In the rows, 128 means zero.
One turn sends every row of this set to another row. A few are shown first. Where does it send the rows asked after them?
zagan: [133 122 145 123 146  98 156 157 105 105 132 108 162 133]
zaze: [122 136 135 124 123 105 153 144 142 123 132 105 177 126]
Nor: [151 151 115 114 147 101 140 124 120 143 117 103 162 113]
digu: [137 148 130 120 141  92 142 162 103 143 114  91 135 110]
tere: [126 122 151 116 138 110 148 148 137 124 125  97 148 102]
dap: [159 138 127 130 124 112 152 120 111 132 163 111 141 146]
guz: [119 139 106 128 130  87 135 132 142 151 139 127 150 106]
Simu: [111 160 117 141 125 103 140 145 117 151 143 110 125 117]
bekem: [155 122 134 109 147  98 149 125 112 118 158 115 119 131]
zevod: [137 117 114 140 124  88 150 114 119 114 154 127 141 141]
Basu: [149 106 136 127 118  95 147 146 104 101 135 119 161 114]
vosa: [141 113 139 139 151  86 133 129 120 137 147 119 116 124]
gudab: [160 149 146 118 116  95 148 140 112 118 110 115 151 123]
fel: [124 127 114 129 129  67 155 160 123 133 142 110 124 139]
Bupo: [140 131 123 126 135 101 152 116  96 133 139 112 182 111]
Pak: [158 131 125 120 136 112 147 122 141 142 157 102 126 118]
vuf: [123 129 114 126 127  90 158 164 100 134 151 119 175 113]
nak: [136 130 123  94 138 106 120 135 104 129 117 111 140 118]
defe: [136 131 131 131 128  77 176 138 112 131 131  95 113 113]
Meva: [121 134 110 141 128 111 154 144  93 124 146 105 116 104]
Kub: [151 134 136 130 129  83 152 144 139 130 136 123 177 108]
nevok: [121 127 124 139 138  90 131 127 131 156 137 111 138  93]
bura: [145 117 145 127 123  95 119 156 133 132 123 107 144 113]
Nakez: [134 125 136 121 134  89 141 119 133 136 169 118 142 140]
niba: [157 145 113 136 126 107 153 130 134 145 154 137 143 127]
zave: [112 137 107 137 150  85 161 143 118 131 155 115 133  99]
reles: [150 144 140 120 129 126 157 161 111 121 123 107 156 124]
pezi: [145 146 121 124 123 107 152 133  75 127 131 132 133 119]
reg: [123 109 129 113 138 102 123 136 102 138 147 120 166 111]
nim: [143 137 130 138 116  97 175 154 114 157 151 111 130 104]
zes: [155 140 138 122 126 110 152 117 117 134 136 124 110 112]
Lus: [123 131 115 125  95  93 168 150 113 134 152 122 135 131]
Sabe: [142 130 108 132 137  90 152 131  78 111 130 122 138 125]
Vot: [113 164 114 129 133  86 164 134 100 123 143 124 133 125]
timad: [130 158 126 119 114  97 170 135 110 139 127 102 162  98]
lenas: [106 115 120 113 121  87 137 151 107 118 127  97 142 112]

Nor -> Bupo
Sabe -> nevok
Where do these go?
defe -> nim
zes -> niba
bura -> gudab
tere -> reles
dap -> Nakez
timad -> vuf
Vot -> zave

One turn sends every row of this set to another row. A few are shown first. Where does it send the rows asked after them?
tevaf: [124 153 144 129 118 102 134 144 131 130 130 123 117 154 149 115 129 112
 127 164 148 132 149 125 126 125 103 122  99 125  96 134 139]
zifer: [159 131 108 128 133 119 126 110 146 125 135 115  95 118 136 146 122 103
 133 153 116 144 125 137 127 129 139  93 107 144 116 134 130]
Rubu: [102 139 125 119 162 132 142 124 149 105 140 150 110 127 128 130 111 116
 138 123 123 157 134 111 158 136 117 139 117 109 124 113 161]
busa: [156 122 123 103 163 133 138 144 151 132 132 145  95 129 151 153 126 115
 127 136 137 130 140 121  95 155 124 130 120 124 117 133 128]
mazi: [139 116 105  93 155 114 150 139 158 142 126 133  99 125 151 158 136 112
 139 120 139 113 139 129 111 136 121 128 122 123 119 134 132]
ronad: [152 107 154 134 116 120 117 140 140 144 118 117 133 142 131 116 114 126
 121 120 110 150 136 124 131 149 127 123 105 123 123 152 143]
ber: [115 150 126 128 138 122 136 114 141 111 144 153 108 110 132 133 119 119
 143 142 123 149 145 114 157 135 112 141 137 112 115 115 165]
daman: [102 142 140 116 142 114 138 142 137 138 124 136 114 149 133 118 132 113
 131 142 160 129 141 130 140 110  89 111  90 121  92 121 129]
Lova: [114 110 119 115 133 126 150 136 126 140 113 110 125 160 142 144 117 126
 100 131 125 129 162 133 155 138 131 128  99 120 107 131 148]
Nep: [126 142 108 127 131 112 125  89 127 136 113 127 115 143 125 117 107 116
 134 137 142 123 152 130 161 123 123 151 115 112 124 118 139]
zeza: [145 101 132 111 133 126 110 129 143 155 119 133 121 104 114 128 132 125
 144 108 127 140 128 139 153 133 115 107 102 138 116 134 135]
nelek: [107 112 112 143 152 133 157 133 148 145 110 130 115 136 128 155 122 125
 116 116 128 137 128 144 136 128 126  88 104 131 106 113 120]
fik: [146 110 165 133 116 117 111 137 137 149 118 126 138 140 121 110 118 129
 127 114 118 133 135 122 137 132 113 109 112 125 120 137 143]
bizo: [112 131 107 108 149 122 134 144 151 140 120 135  99 132 139 133 125 104
 139 138 159 142 128 139 142 112 107 104  80 131 102 115 117]
vema: [117 135 126 134 138 134 119 122 163  87 124 136 116 135 155 116 104 111
 143 120 118 139 134 126 138 135 149 137 127 123 141 104 146]
zad: [126 158 121 164 134 130 129  96 147 115 117 133 123 142 122 116 104 114
 131 142 120 152 115 126 132 140 139 134 111 120 119 129 113]
nule: [108 133 116 120 153 130 130 130 164  99 127 143 103 139 142 128 102 108
 139 121 117 160 125 117 154 130 137 138 114 113 137 107 151]
modeb: [151  97 135 113 133 138 117 133 147 144 121 128 122 103 117 129 129 121
 137 113 120 154 132 136 139 151 127 126  97 136 111 148 135]
Lifu: [136 146 132 100 138 115 130 140 142 121 128 132 123 152 152 141 139 119
 132 137 117  93 108 116 131 134 109 113 126 121 111 139 134]
zosat: [124 128 122  91 150 119 150 132 152 131 125 132 122 139 146 147 147 120
 139 118 131  91 125 124 129 127 109 125 121 121 112 138 130]
dup: [122 129 118 129 137 152 136 140 156 112 121 110 110 140 153 121 123 115
 125 149 142 145 146 154 120 152 133 131  83 131  92 140 108]
rom: [129 130 109 113 147 141 123 135 157 119 126 123  96 125 145 127 127  99
 143 144 155 151 129 149 122 133 128 116  80 141 100 129 108]
gudem: [121 153 120 147 133 127 135  81 140 125 117 119 121 151 120 111 102 119
 131 141 127 122 134 134 150 127 127 138 116 107 116 132 127]
guf: [109 130 118 141 154 131 129 122 125 129 104 159 120 121 125 127 119 113
 125 125 149 157 131 114 139 146 132 161  95 134 127 104 121]
mopug: [108 140 126 149 131 137 128 116 158  97 121 139 122 128 153 118 111 126
 135 123 119 122 152 139 141 137 136 132 142 117 126 105 147]
gamo: [147 143 123 119 139 121 128 155 138 128 121 136 119 162 159 152 120 126
 111 144 110 114 116 119 125 152 113 108 121 112 109 131 134]
mavup: [127 144 120 134 116 118 137 145 141 125 119 110 117 156 160 123 118 117
 115 159 134 141 158 145 124 145 126 128  95 119  97 140 127]
Volur: [111 122 170 130 157 138 141 133 130 118 128 147 126 132 125 125 142 113
 129 126 146 123 130 115 111 123 122 115 102 153 110 118 128]
funo: [150  99 141 126 126 135 122 142 149 143 120 119 130 126 124 123 118 126
 124 115 111 160 136 131 135 159 132 132  98 129 116 154 136]
tel: [114 147 118 142 123 119 133 118 147 112 129 144 116 112 147 132 116 129
 137 137 120 135 158 133 152 137 122 133 145 111 121 108 159]
num: [117 144 114 161 143 128 129 118 141 126 107 150 116 129 127 132 106 109
 123 134 129 167 111 116 132 146 139 141 100 128 127 118 111]
Vob: [137 126 138 116 123  87 117 142 120 131 121 126 112 140 148 139 131  98
 122 146 134 139 140 109 129 119 133 121 100 153 132 119 151]
Lan: [140 127 149 114 148 161 135 104 134 107 144 109 116 142 128 124 129 123
 124 149 127 120 146 133 130 144 133 129 104 136  93 149 141]
neda: [138 107 149 121 125 119 113 130 136 152 115 130 133 127 115 115 127 131
 136 109 126 128 130 133 153 129 105 100 109 127 116 131 138]
Likam: [150 126 130 119 159 145 136 151 142 123 127 143 110 152 156 152 115 130
 108 139 122 127 135 123 104 163 120 122 119 112 109 131 129]
Zil: [119 135 118 119 142 119 121 104 117 131 110 149 114 125 126 121 120 107
 136 133 156 136 150 117 153 133 125 165 105 134 131 111 137]

Lan -> Lova
bizo -> rom
Where do these go?
tel -> ber
busa -> Likam
zad -> gudem
ronad -> fik

One turn sends every row of this set to another row. A few are shown first. Where does it send the rows asked after them?
sobef: [102 112 125 141 142 149 119 126 111 134 107 148 130 123 131 133 132 142
 125 115 129]
Voti: [102 139 136 114 122 125 115 121 134 133 115 159 117 110 132 117 133 139
 126 124 137]
vumuz: [138 137 106  93 118 168 133 158 143 119 136 125 132 132 106 135 128 122
 139 127 122]
nibik: [150 130 123 139 119 157 112 124 135 122 151 141 134 137 119 129 114 118
 117 108 110]
Kifeg: [112 126 114 116 151 155  98 142 131 143 130 128 144 118 122 130 103 132
 148 133 151]
Gar: [105 110 129 137 118 132 140 130 102 137 119 137 117 136 139 132 135 157
 132 129 125]
tezof: [115 127 111 116 119 143  98 131 156 143 143 134 139 125 123 137 101 137
 142 126 155]
zok: [146  94 121 114 112 147 133 148 119 154 136 112 135 123 131 133  95 134
 153 122 136]
pob: [119  92 135 133 110 147 133 126 111 147 115 142 122 125 136 135 126 141
 124 106 115]
vez: [134 133 114 100 136 155 139 156 147 141 135 122 120 130 100 127 123 120
 153 131 101]
soso: [134 155 127 136 136 146 114 136 111 105 139 130 131 140 119 119 123 137
 132 139 115]
vude: [111 112 114 135 141 144 120 118 125 137 105 141 122 116 146 139 135 141
 116 106 134]
zap: [154 129 123 149 139 150 131 133 115 118 132 116 132 130 119 123 110 127
 131 115 103]
nepe: [128  94 130 125 112 135 137 124 115 146 124 153 114 126 152 138 135 138
 127 111 123]
kivob: [113 136 119 116 129 151 138 121 112 151 163 117 112 129 123 114  94 116
 144 135 152]
dolu: [119 108 124 124 120 137 137 128  97 133 104 132 107 131 151 127 132 154
 130 127 127]
gazit: [159 131 116 119 134 139 143 145 133 126 123 114 104 116 125 130 104  96
 156 129 124]
Dasu: [ 97 120 130 130 107 141 115 118 128 137 120 152 123 129 135 137 132 150
 118 116 129]
loreg: [147 122 126  92 156 153 143 131 142 134 126 138 104 145 123 146 117 123
 125 130 153]
mefis: [147 140 105 109 123 162 117 133 148 130 139 132 104 128 124 134 109  92
 131 125 139]
Mip: [142 146 138 133 110 134 122 129 126 128 159 131 119 142 122 125 120 136
 133 131  99]
Dira: [131 108 120 117 119 132 137 147 115 155 150 120 123 140 131 126 102 145
 162 145 140]
Fota: [135 131 102 106 135 154 141 154 149 121 141 142 129 144 102 130 128 118
 148 133 126]
Binep: [146 131 133  98 145 128 152 130 149 126 113 119 107 131 122 148 111 136
 139 129 147]
sif: [145 139 141  78 132 145 135 141 136 120 124 131 119 127 129 155 123 131
 133 130 152]
revat: [115 140 130 115 138 153 131 130 107 140 155 118 135 103 128 125 103 108
 149 123 151]
tivu: [130 125 136 116 113 142 137 127 118 128 142 122 136 103 124 122  89 108
 155 114 152]
Rizi: [102 125 132 118 120 131 107 118 127 137 110 156 112 122 144 132 135 146
 127 123 127]
pep: [117 132 123 119 112 143 131 114 135 134 144 126 116 121 117 114  81 113
 146 123 156]
kazus: [124 113 125 117 119 136 153 134  97 133 105 128 103 128 140 106 126 144
 126 130 131]
Zogal: [109 125 113 128 147 150 126 119 130 142 112 136 123 109 135 124 133 130
 105 102 142]
feda: [135 101 134 118 108 132 152 130 114 150 139 149 116 117 146 125 137 129
 121 108 129]
terib: [144 131 144  83 148 145 139 135 140 152 133 124 106 125 127 155 120 127
 131 124 131]
tasik: [136 137 105 111 122 143 150 152 157 127 138 113 128 130 106 138 126 128
 151 124 114]
zipa: [139 159 112 110 138 143 123 149 130 112 139 130 118 119 132 136 125 102
 150 143 145]
vuk: [145 150 116 108 116 136 138 142 136 142 156 112  97 125 136 138 120 107
 145 137 124]

Dira -> Kifeg
pob -> Dasu
Where do these go?
tasik -> Fota
zap -> nibik
gazit -> mefis
revat -> tivu
vude -> nepe
Binep -> loreg
Voti -> kazus

One turn sends every row of this set to another row. A few are shown first. Where does it send the rows asked after them?
kera: [120 119 135 117 130 141 156 136 105 106 122 134 125 116 105 135]
tup: [109 165 133 141 116 138 115 122 139 128 128 126 105 119 122 109]
ter: [127 128 150 120 109 151 140 142 153 133 136 112 129  95 137 103]
feg: [125 159 144 117 118 141 177 153 123 122 129 136 149  97 129 136]
mogu: [139 139 127 136 140 140 140 121 120 108 110 122 117 116 163 141]
ziram: [128 153 145 117 115 155 167 156 130 127 133 134 156  97 130 130]
Difev: [107 157 127 146 124 130 134 128 133 122 122 121  89 111 134 119]
vor: [111 145 130 145 120 153 120 135 142 126 125 117 100 107 137 107]
denu: [126 165 145 113 113 144 166 148 127 127 135 140 158 103 122 132]
gagob: [121 166 150 113 105 115 140 122 144 132 138 132 129 114 113 112]
Rap: [120 131 138 112 123 141 141 130 109 112 127 140 134 124  93 129]
Nelu: [139 165 132 125 130 126 121 103 124 114 118 136 131 133 142 138]
Zer: [120 142 141 126 121 112 171 137 135 121 126 119 104  98 140 124]
rabiv: [145 139 135 128 128 161 110 118 134 119 120 122 140 123 153 125]
Movi: [120 154 136 117 128 132 131 144 106 137 126 129 142 142 170 122]
Zoku: [120 151 136 117 128 133 131 145 106 136 126 127 142 141 171 123]
gebip: [119 151 135 118 129 132 133 145 106 136 125 127 142 141 171 124]
Tar: [123 112 139 114 125 159 141 138 114 112 127 132 135 117 104 124]

ziram -> feg
gagob -> ter
Where do these go?
tup -> vor
Rap -> Tar
mogu -> Nelu

